rotation ticks, each row followed by its count of ticks:
The counts run from 0 to 363.
[ 97 141 144 144 120  91 142 136  66 174  98 119 162 125 114 121 106 112
 139 142 154 137  87 100 148 104  62 134 115 141 161 115 100  89 152 137
 124 124 120 171 123  93 117 129 118 122 158 150 143 181 182 121 122  81
 131] | 124
[ 97 105 119 145 104 107 144 144  98 156 141 126 156 115 114  53 123 112
 112 185 152 144 125 134 174 111  64 107  78 161 159  95 112 102 103 126
 129 113 144 139 114 123 135 143 153 147 135 142 134 176 142 157 135 115
 150] | 144
[136 134 102 118 137 153 108  91 188 136 101  73 113 132  98 166 127 160
 119 111 140 125 161 124 120 141 139 113 127 145  98 166  90 173 108 155
 155 145 101  66 114 108 123 141  92  70 117 142 153 108 132 118  95 139
 130] | 29
[135 116 135 123 127 134  86 106 156 122 131 137  89 126 110 174 138 134
 164 107 138 112 194 136 118 175 151  68 125 134 109 115 148 137  97 125
 160 161  95 103  88 147 137 122 151  93  77 124  78 107  98  88 139 145
  96] | 232
[118 126 148 210 169 140 136 151 193 118 120  80 117 153 149 117 164 156
 152 138 150 139 150 142 151 156 104 128 163 140 103 145 121 128 113 113
 147 131  85 110 147 152  89 100 133 172 101 106 127 102 119 113 106 152
 106] | 192
[ 98 116  94 174 133 177 151 153 107 114 122  87 180 123 148 131 111 103
 120  95 111 124  94  84 112 111 123 125 115 119 161 112 114  95 127  99
  62 149 151 152 155 109  97 111 115 135 145 106 139 138 160 147  97  90
 153] | 319
[126  89 105 116 102 174 127  89 154 118 133 142 128 118 124 191  97 126
  88  80 118  75 160 105  99 117 156  94 132 135 119 139  93 133 141 141
 129 159 139  98 124 130 150 140 109 106  76 130  97 106 125 106  94 169
  88] | 52
[136 115 155 115 126 114 105 101 144 150 106 155 108 152  97 208 110 130
 158  91 133 101 162 127 110 131 149 105 129 148 114 163 106 144 139 153
 168 147 112 112 114 139 131 141 101  86  95 158  96 101 137  72 118 151
  94] | 244
[ 79 121 124 179 124 132 142 169  83 148 124 122 156 129 141  93 115 101
 148 145 156 135 114 104 156 136  72 106 112 140 174  81 138  69 110 107
 107 129 130 175 126 116 113  99 158 146 134 123 107 186 153 153 129  87
 129] | 136
[127 139 105 141 152 176 115 114 188 127  94  75 109 138 121 195 122 153
 145  79 138 119 159 117 108 155 145 112 157 130 104 154 109 147 125 139
 140 159  89  92 124 113 108 117  98  80 102 123 128 107 131 108  87 132
 116] | 34
[116 105 156 149 122  89 162 131  77 149 120 148 190 127 134 118 103  99
 112 142 120 121  75 109 127  74  83 148  94 142 150 137  90  96 164 133
 102 127 156 170 147 132 120 141 109 158 153 145 145 144 170 108 112 107
 132] | 121
[113 112 135 192 150 155 118 148 189 111 134  98 102 145 144 116 158 144
 144 134 158 122 181 148 152 167 115  89 155 139 114 116 137 120  91 112
 159 137  99 108 132 151 113 106 161 156  73 106  98 111  99 118 124 165
  93] | 199
[107 109  97 166 125 148 153 124 149  93 153  77 160  90 153  58 141 136
  69 165 130 118 114 113 168 118  94 115 130 119 133  93 108 101 123 100
 100 150 134 121 136 120 140 110 163 176 106  82 148 142 119 135 112 139
 128] | 356
[130 104 124 177 159 145 124 149 193 120 116  77 128 179 123 134 157 141
 159 134 126 136 146 150 114 116 128 144 103 166 102 189  94 157 108 110
 125 118 122  85 146 155  78 130  96 138 134 141 149  88 137 130  93 150
 152] | 0
[135 125 161 168 163 122 115 114 192 130 107 113  96 157 125 175 143 159
 157 107 146 116 163 146 127 149 127 120 166 144  90 172 109 151 138 140
 168 140  91 101 130 146 110 123 114 129  92 133 117  95 119  74 103 167
  88] | 218
[ 92  90 129 197 137 146 150 162 156 126 146 117 130 151 142  82 145 134
 114 161 158 128 155 153 168 130  83 108 120 165 144 114 121 106  98 112
 145 109 145 121 143 147 109 123 156 188  90 119 107 138 115 161 118 171
 112] | 173
[141  91 135 160 132 128 108 117 187  98 158 105 121 126 126  99 169 151
 113 165 131 120 167 160 146 145 126  93 116 141  98 129 119 144  88 109
 151 141 115  86 111 167 139 134 159 166  83 103 127  87  85 109 130 178
 113] | 203
[ 91  81 140 178 114 113 169 159 107 148 140 131 165 146 140  81 128 108
 105 163 142 130 106 136 158  85  72 137  97 170 155 127  96  95 127 121
 118 105 161 143 155 144 107 139 131 185 127 136 121 156 150 153 115 144
 128] | 147
[133 146 135 100 116  89 125  91  78 158 102 125 162  92 111 155  91 118
 117 116 123 121  86  83 118 110 110 122 121 113 129 121  94 103 171 150
 116 164 110 154 108  96 146 143 113  88 151 145 154 155 165  77 124  75
 124] | 93
[143 127 129 125 135 149 127  90 137 104 112 121 152 114 137 198 104 130
 107  76  99  95 109  87  81 117 151 129 158 109 107 153  90 123 174 140
 108 181 113 123 138 127 135 122  96 106 115 116 137  94 144  65  91 123
 104] | 64
[143 105 122 109 105 145 121  93 103  92 147 149 158  81 140 162 103 101
  98  99  91  86 114  84  94 115 156  89 115  89 125 102 117 109 145 112
  89 183 138 133 111 139 163 126 140 116 103 105 115 106 123  82 121 112
 114] | 76
[ 76 107  98 180 113 165 169 141 145 116 144 100 138 112 161  84 121 129
  76 144 156 107 137 115 178 125  88 110 158 142 151  92 115  88 129 120
 126 142 145 130 142 120 127 106 164 162  82  90 116 150 126 143 100 156
  96] | 358
[106 101  93 149 120 138 171 125 130 130 130  82 184 111 132  86 118 129
  61 151 124 125  91 103 152  82  94 142 112 145 141 138  71 118 139 135
 104 131 162 117 152 106 127 144 111 153 140 120 167 149 162 145  91 140
 145] | 337
[109  97 123 161 120 113 136 150  91 123 153 119 181 109 138  54 139 100
 116 182 125 136 101 118 158 108  80 113  79 130 155  92 120  91 104  95
  89 130 149 151 125 137 129 127 158 166 142 115 141 150 139 150 136 102
 157] | 139
[111 102 124 160 127 110 126 134 166 146 145  96 130 130 118  60 156 146
 105 193 160 151 153 167 184 135  76 101 100 169 126 120 103 135  80 132
 161 109 121  98 117 129 127 147 149 152 108 130 144 148 116 151 133 157
 135] | 176
[158 106 153 147 147 134  93 111 174  82 148 133 118 123 132 159 155 133
 152 119 106 113 165 139  99 149 163  89 126 112  92 134 133 134 111 103
 127 164  98 102 103 167 125 123 145 135  93 109 114  66  91  67 134 152
 109] | 229
[ 96 113  83 123 104 144 155 111 120 162 121  81 161 111 115  89 108 135
  63 144 145 128 108 107 169 103  81 123 104 153 154 116  85 118 120 143
 122 123 149 115 124  78 138 148 118 114 137 131 153 174 167 164  99 118
 150] | 335
[ 96 111  71 125  98 157 139 123 110 140 140  86 172  95 124  78 117 120
  76 148 129 129 115 103 155 112  97  99  86 137 160  89 103 108 102 124
 102 135 158 122 117  91 143 143 140 113 143 123 145 168 151 175 111 111
 158] | 329
[ 90 121 139 191 151 118 149 169 129 167 102  93 141 163 128  93 129 134
 145 157 171 156 118 129 176 119  55 145 134 172 148 135 104 107 127 135
 145 101 122 145 152 109  91 123 123 156 138 140 142 165 160 150 105 123
 126] | 155
[104 118 139 147 119 128 142 137  67 119 129 148 165 111 148 154  98  87
 135  99 118 107  98  78 109 113 124 113 135 106 149  93 124  65 157 111
  83 168 134 187 130 123 129 100 141 133 131 117 101 150 148  98 121  85
 107] | 103
[ 86  93 126 184 128 145 142 157 158 146 138 107 119 151 133  83 144 138
 122 159 173 137 166 156 182 137  77 103 126 178 147 111 118 112  94 126
 163 106 133 114 137 130 108 121 159 165  93 124 102 157 122 161 114 163
 109] | 174
